In the rows, zero is written as 128.
One turn moves each row of this set onto another row. After a few examples, where does it send each row asked below?
nokeb: [113 127 120 149 129 151 161 130 146 116 117 136  79 112 137]
nado: [101 124 112 150 116 123 141 123 123 133 115 131  85 105 135]
figik: [104 127 149 153 152 151 146 148 150  90 134 122 171 136 120]
puzaf: [111 135 145 151 109  98 173 141 115 115 123 139  89 114 148]
totu: [102 110 162 145 153 142 160 138 136  93 134 111 173 140 126]
lofig: [100 110 151 134 155 146 150 149 144  98 124 116 172 138 119]
Betuz: [108 144 139 145 109 108 174 145 128 112 120 142  85 122 144]
Sif: [105 113 141 146 156 139 127 157 142 101 126 125 174 121 115]
Mugu: [102  98 151 134 157 134 139 151 131 105 123 115 175 126 118]
lobis: [112 129 149 151  98 109 174 124 110 143 123 141 139 105 100]
zal: [103 119 160 159 160 139 150 144 130  94 139 118 171 146 123]
mar: [102 120 150 147 162 145 141 154 139  99 128 123 170 143 117]
mebef: [116 122 137 168 127 140 177 114 128 110 133 128  83 112 148]
bef: [110 143 152 154  95 121 187 120 122 134 126 140 137 119 102]
ket: [100 137 114 153 112 135 154 119 134 124 119 130  83 118 137]
Tukav: [109 103 153 159 156 125 133 146 121 101 138 120 178 115 122]
kita: [108 138 131 138 112 105 162 153 128 118 112 144  85 115 139]
kar: [104 108 148 147 165 132 131 156 127 105 127 123 172 132 115]
Matud: [104  97 163 146 155 129 150 141 122 100 134 110 177 127 125]
Deso: [108 145 140 141  97 129 177 130 135 138 116 145 134 121  94]
lev: [110 129 136 143 112  94 161 149 114 120 116 141  89 107 143]
bika: [102 133 126 164 111 127 162 108 121 121 128 125  84 117 143]
nav: [109 132 137 138 100 116 164 135 123 146 112 146 137 107  92]
geda: [108 117 161 167 151 136 152 137 129  90 145 117 176 129 128]
gur: [120 103 135 166 132 120 158 119 109 122 130 128  87  92 145]
zefad: [105 107 160 159 162 127 141 146 117 100 137 118 174 133 122]
ror: [103 120 123 162 113 115 150 113 110 129 125 126  87 103 141]
bisof: [116 106 117 147 134 131 144 136 127 128 114 136  84  92 134]

Sif goes to figik
nado goes to ket
Betuz goes to puzaf
Now find these:
mar goes to zal
bef goes to lobis
mebef goes to gur
Mugu goes to lofig

One turn moves each row of this set onto another row. After a few examples, where does it send each row asked below?
peza: [100 102 153 152  99 125 114 122 139 101  98 145 149 132 133 110 137]
kofus: [ 98 105 155 153 140 123 123 136 137 114 154 111 103 115 114 148 135]
Buvag: [ 98 136 145 121 133 166 128 168 101 104 124 106 155 111 127 136 165]
nopu: [114 153 186 103 109 161 133 136 129 111  91 134 118 128 140 141 107]
fela: [122 109 149 120 138 163  97 148 123 103 109 120 105 123 106 140  88]
fatul: [105 157 187 125 109 169 143 134 133 111  99 146 124 125 141 133 100]
rif: [ 98 148 172 130 117 183 157 135 133 114 115 149 123 118 135 132  96]
Popa: [107 118 154 157 135 172 110 144 130 102 121 140 114 120 109 129  79]
Tegik: [105 106 158 141 137 116 115 137 134 113 145 103  99 119 115 152 139]
tofod: [ 93  81 124 144 115 144 132 126 138 105 121 142 144 121 122 111 133]
Zuso: [102  76 120 121 118 139 124 130 134 106 114 130 138 124 121 118 139]
ruki: [ 97 121 176 173 128 114 117 131 141 110 144 120 110 120 123 143 133]
gumib: [102 167 151 121 117 149 117 144 148 112 111 180 105 120 129 124 149]
fesa: [100 136 157 111 126 189 159 140 129 117 123 139 118 115 129 137  98]
vaze: [112 108 144 136 140 173 109 147 126 105 121 130 108 118 105 135  82]
tuvu: [110 131 155  89 126 180 149 142 125 117 113 128 111 118 128 144 104]
mizon: [110 140 117 146 127 176 125 119 128 110 131  96 118 120 124 113 165]
Vopig: [119 130 177 146 122 152  90 143 128  98  94 134 113 129 116 133  86]
kom: [125 120 167 125 127 152  87 145 124 100  96 123 107 129 112 139  89]
Tig: [109  82 135 113 109 125 111 128 133 103  98 126 137 130 125 121 144]
rapa: [ 92 140 146 137 134 171 135 166 105 104 131 115 159 109 128 131 160]
vob: [ 89 149 156 150 127 168 133 164 107 102 127 122 163 112 134 127 158]
duri: [108 163 149 105 117 145 112 145 146 113 105 171 101 122 127 129 153]
kav: [ 97 162 142 124 122 158 126 144 150 115 120 182 106 116 126 122 146]
Nipe: [103 122 180 160 126 106 108 132 139 109 134 113 107 125 124 147 137]
Zapo: [ 95 113 163 170 135 122 124 133 140 113 154 119 108 117 117 144 132]
vupob: [ 92  94 141 159 107 137 126 123 140 102 112 150 150 125 129 107 132]
Gim: [101 153 168 132 121 152 116 163 104  99 108 112 159 119 136 134 166]
gosa: [108 160 142 170 113 166 117 113 132 107 117 108 125 127 134 107 163]
gizar: [108 114 172 145 130 106 108 134 136 111 135 104 102 123 120 152 141]
nat: [110 129 171 162 125 163 101 141 130  99 108 143 116 125 114 128  81]
daram: [104 151 129  99 129 157 124 148 145 116 121 168  98 115 120 130 152]
gof: [ 97 153 131 114 128 162 130 146 147 116 126 176 102 114 122 126 147]
Feva: [104 150 128 165 122 177 126 115 132 110 130 106 123 121 128 107 162]
suz: [109 155 139  94 123 149 115 147 144 115 110 166  97 119 123 132 153]
bos: [117 140 171  85 117 167 136 140 126 114  98 125 112 125 133 145 108]
Dubag: [118 141 123 130 125 167 114 119 125 109 120  87 115 125 125 118 170]
dedis: [ 94 156 168 147 120 158 124 162 107  99 114 120 164 116 137 128 161]
kiti: [108  94 150 129 100 119 106 124 135 100  90 133 142 133 131 117 143]
ranel: [116 160 148 154 111 157 107 113 130 105 107  99 122 131 135 112 169]
telu: [121 150 138 135 116 157 105 117 126 107 106  88 116 130 130 117 172]
bolal: [103 143 156 118 127 156 118 167 101 102 113 104 154 116 131 138 168]

Nipe goes to ruki
Tig goes to kiti
fela goes to kom
Now find these:
kav goes to gof
Feva goes to mizon
fatul goes to rif
vob goes to rapa

